0.96,-5.00,2.07,3.41,5.55 ans = 2.07

-5.84,-4.46,-0.85,-1.13,-0.52
5.14,4.18,3.46,0.37,-0.28
ans = -0.85

1.52,5.26,-2.31,6.11,-4.99
0.06,-1.66,4.87,-6.61,5.06
-6.04,-3.03,-1.58,-0.30,0.43
ans = -2.31

3.73,0.15,-6.63,-1.72,-4.10 ans = -6.63

1.65,3.57,3.91,0.76,-2.25
1.86,-7.07,-0.70,1.32,0.58
1.46,6.65,-1.94,1.51,3.19
ans = 3.91

5.60,-6.55,2.30,-7.09,1.69 ans = 2.30

-3.21,-7.18,-6.22,4.63,0.23 ans = -6.22

-0.91,0.92,3.76,0.30,-2.45
1.03,1.76,-6.38,0.28,-1.43
ans = 3.76

-1.19,-2.73,-2.24,-1.80,0.11
-0.40,-1.01,-2.29,-0.40,0.54
3.09,5.89,-0.27,4.68,1.65
ans = -2.24

-5.79,-0.49,6.85,0.50,-2.00 ans = 6.85
---
[[ 0.33  0.86 -0.56  0.62  1.80 -0.10]
 [-0.53  2.29 -3.41  2.70  1.77  5.66]]: 0.33, 5.66

[ 0.07  0.94 -4.61 -5.85  2.13 -2.80]: 0.07, -2.80

[-1.37 -5.93  6.85 -2.25]: -1.37, -2.25

[-1.71  6.49 -1.03 -1.40]: -1.71, -1.40

[-1.24 -5.30 -5.62  2.68  2.30  1.94]: -1.24, 1.94

[-2.41 -6.91 -3.43  5.79 -4.39 -5.76  0.89]: -2.41, 0.89

[-1.04 -1.24 -1.61 -2.36  6.72  1.51]: -1.04, 1.51

[ 6.02 -0.05 -1.49 -0.29  5.46 -3.81]: 6.02, -3.81

[ 0.04  2.70  0.79 -5.33 -4.00  6.49  4.31]: 0.04, 4.31
---
[-46, -43, 32, -24, -43, -14, -19] ⇒ -14

[[-394, 54, 711, -342],
 [374, -574, -458, -922]] ⇒ -458

[0, 7, 1, 4] ⇒ 1

[9, 2, 4, 8] ⇒ 4

[32, 82, 93, 14, 24] ⇒ 14

[8, 0, 5, 4, 4, 1, 7] ⇒ 1

[[-12, 40, 38, 20],
 [-12, 2, 39, -28],
 [1, 1, -11, 1]] ⇒ -11

[424, 619, 879, 81] ⇒ 879

[[14, 97, 70, 64],
 [67, 49, 61, 37]] ⇒ 61

[[57, 65, 199, 172, 115],
 [222, 236, 199, 134, 166],
 [108, 120, 194, 160, 113]] ⇒ 160
---
[ 0.45 -4.73  5.39 -5.95  6.51] -> -4.73
[ 4.28  6.40 -2.73 -4.80] -> 6.40
[-5.43  4.49  0.63 -1.12 -7.19] -> 4.49
[-0.30 -1.14 -2.13  5.82 -6.61  6.03  2.80] -> -1.14
[-6.80  6.57  5.92  1.08  0.91  4.85] -> 6.57
[-6.83 -5.01 -5.73  1.23] -> -5.01
[-2.30 -0.84 -1.79 -3.98  7.62] -> -0.84
[-0.19  1.13  0.74  3.85 -0.93 -5.65] -> 1.13
---
[-0.09  1.05  0.53  6.47 -4.28  6.97 -0.50] Answer: 0.53
[-2.36  2.92  4.85 -6.88] Answer: 4.85
[ 1.14 -0.65 -1.82  2.94 -5.53 -1.18] Answer: -1.82
[5.86 5.56 0.97 3.38] Answer: 0.97
[-4.59 -6.61 -1.47 -1.92 -0.87] Answer: -1.47
[1.04 3.82 4.63 1.72 6.44] Answer: 4.63
---
(-1.045, 1.316, 0.770, -0.067, 0.722, -0.805, 0.556) value 0.556
(-1.1, -10.0, 14.7, -19.4, 9.2, -3.8, -17.1) value -17.1
(106.3, -117.1, 1.0, -149.0, -156.0) value -156.0
(0.07, 0.09, 0.09, 0.12, 0.11, 0.13, -0.10) value -0.10
(-0.58, -1.02, 0.34, -1.18, 0.99, 0.24) value 0.24
(0.068, -0.066, -0.074, 0.140, -0.141, 0.033) value 0.033
(12.42, 5.22, -9.45, -10.15) value -10.15
(-0.02, 0.09, -0.12, 0.11, 0.07) value 0.07
(1.36, 1.89, -1.72, 1.48, -1.35) value -1.35
---
[[ 0.16  5.26  1.04 -4.97  2.92  4.04 -2.98]
 [-5.77 -3.98 -6.45  1.99 -3.16 -3.89 -1.64]
 [-1.25  0.96 -1.12  0.45  0.78  0.87 -0.45]] -> -4.97

[[-1.44  0.00  2.44  7.30]
 [-2.80  0.85 -2.67  0.97]] -> 7.30

[[-3.47  4.88 -5.43 -1.66 -7.09 -0.40]
 [ 3.32 -3.27  2.83  4.56  1.20 -4.86]] -> -1.66

[-0.82  1.85 -0.31  5.66 -5.80 -2.02] -> 5.66

[[ 3.69 -4.29  5.85  3.21  0.71  1.41]
 [ 4.86 -2.75  5.39  1.82 -1.57  4.09]] -> 3.21

[[-2.22  6.20  3.57  1.31]
 [-3.16  4.57  3.36  2.05]
 [-3.95  5.53  3.51  0.34]] -> 1.31

[[ 4.69 -5.57 -0.77  3.95]
 [ 5.55  5.12  3.86 -7.01]
 [ 0.65 -1.11 -5.78  0.85]] -> 3.95

[ 6.95 -3.30 -2.64  2.13  5.62] -> 2.13

[[ 5.24 -0.04  6.27  0.80 -5.35  6.66]
 [-3.14  0.97 -4.41 -1.46  3.28 -4.07]
 [ 3.91  2.70  4.10 -2.37 -3.94  2.50]] -> 0.80

[[ 2.63  0.62 -3.85 -0.87 -1.03  0.06]
 [-0.31  0.43 -0.54 -2.22 -6.03  0.48]] -> -0.87
---
[-5.31  2.69  1.23  7.22] | -5.31, 7.22

[ 6.10 -2.91 -2.19  3.39 -0.49  2.29  0.23] | 6.10, 0.23

[[ 1.08  5.85 -3.23  0.38]
 [-3.25  5.85  0.76  0.03]] | 1.08, 0.03

[[ 3.86 -2.79  1.37 -3.38 -0.53 -4.07]
 [ 0.25 -1.06  2.26  4.29  1.02  6.62]
 [-6.46 -0.82  3.13  2.79  2.06  3.83]] | 3.86, 3.83

[-2.38  0.96  7.58  5.04 -3.23  2.95 -1.69] | -2.38, -1.69

[ 0.65 -5.69 -5.04  6.48  4.04 -0.25 -3.55] | 0.65, -3.55

[-5.00 -0.62 -5.44 -0.19 -0.08 -0.47  5.68] | -5.00, 5.68

[[-7.44 -1.35 -3.57  5.03 -1.52  0.27]
 [ 6.90  2.80  2.75 -2.70  1.53 -0.02]
 [ 3.82  3.63  0.81 -0.98  1.25  0.56]] | -7.44, 0.56
---
[-0.37  0.44  1.62  6.53 -1.09  3.76  0.05] ==> 0.05

[[ 4.34 -2.91 -4.05  2.88]
 [ 0.02  0.67  0.12  0.31]
 [-2.68 -5.61  1.93  5.70]] ==> -2.91

[ 5.68  7.35  4.98 -6.48] ==> 5.68

[-7.54  2.49  0.77  5.12  0.21] ==> 0.77

[[ 2.74 -5.04 -2.26 -4.03]
 [ 2.65 -4.64 -2.21  0.74]
 [ 2.64 -5.01 -2.49 -5.55]] ==> -5.01

[-0.92  2.37  0.90  1.71  6.01  0.87] ==> 0.90

[-0.60  5.71 -3.16  4.51  7.21  3.52 -1.73] ==> -0.60
---
 56  153  137   71
121  219  141  119
 33  235  212  184
Out: 71, 33

389  666  300  890
660  158  559  324
Out: 890, 660

  3  411  237  545  670  948  402 Out: 402, 3

206  123  231   26 Out: 26, 206

 36   26  -22   26  -12   40   -8
 -2   -6   -7   -6   -4   -6   -5
-26   12    2   15  -24   20  -15
Out: -8, -26

 936   -54  -550  -143  -584   -37   819 Out: 819, 936

601  765  166   11 Out: 11, 601

111  115  123  115  117  137
 38  179  191  129   48  212
Out: 137, 38

6  2  5  1  3  7 Out: 7, 6
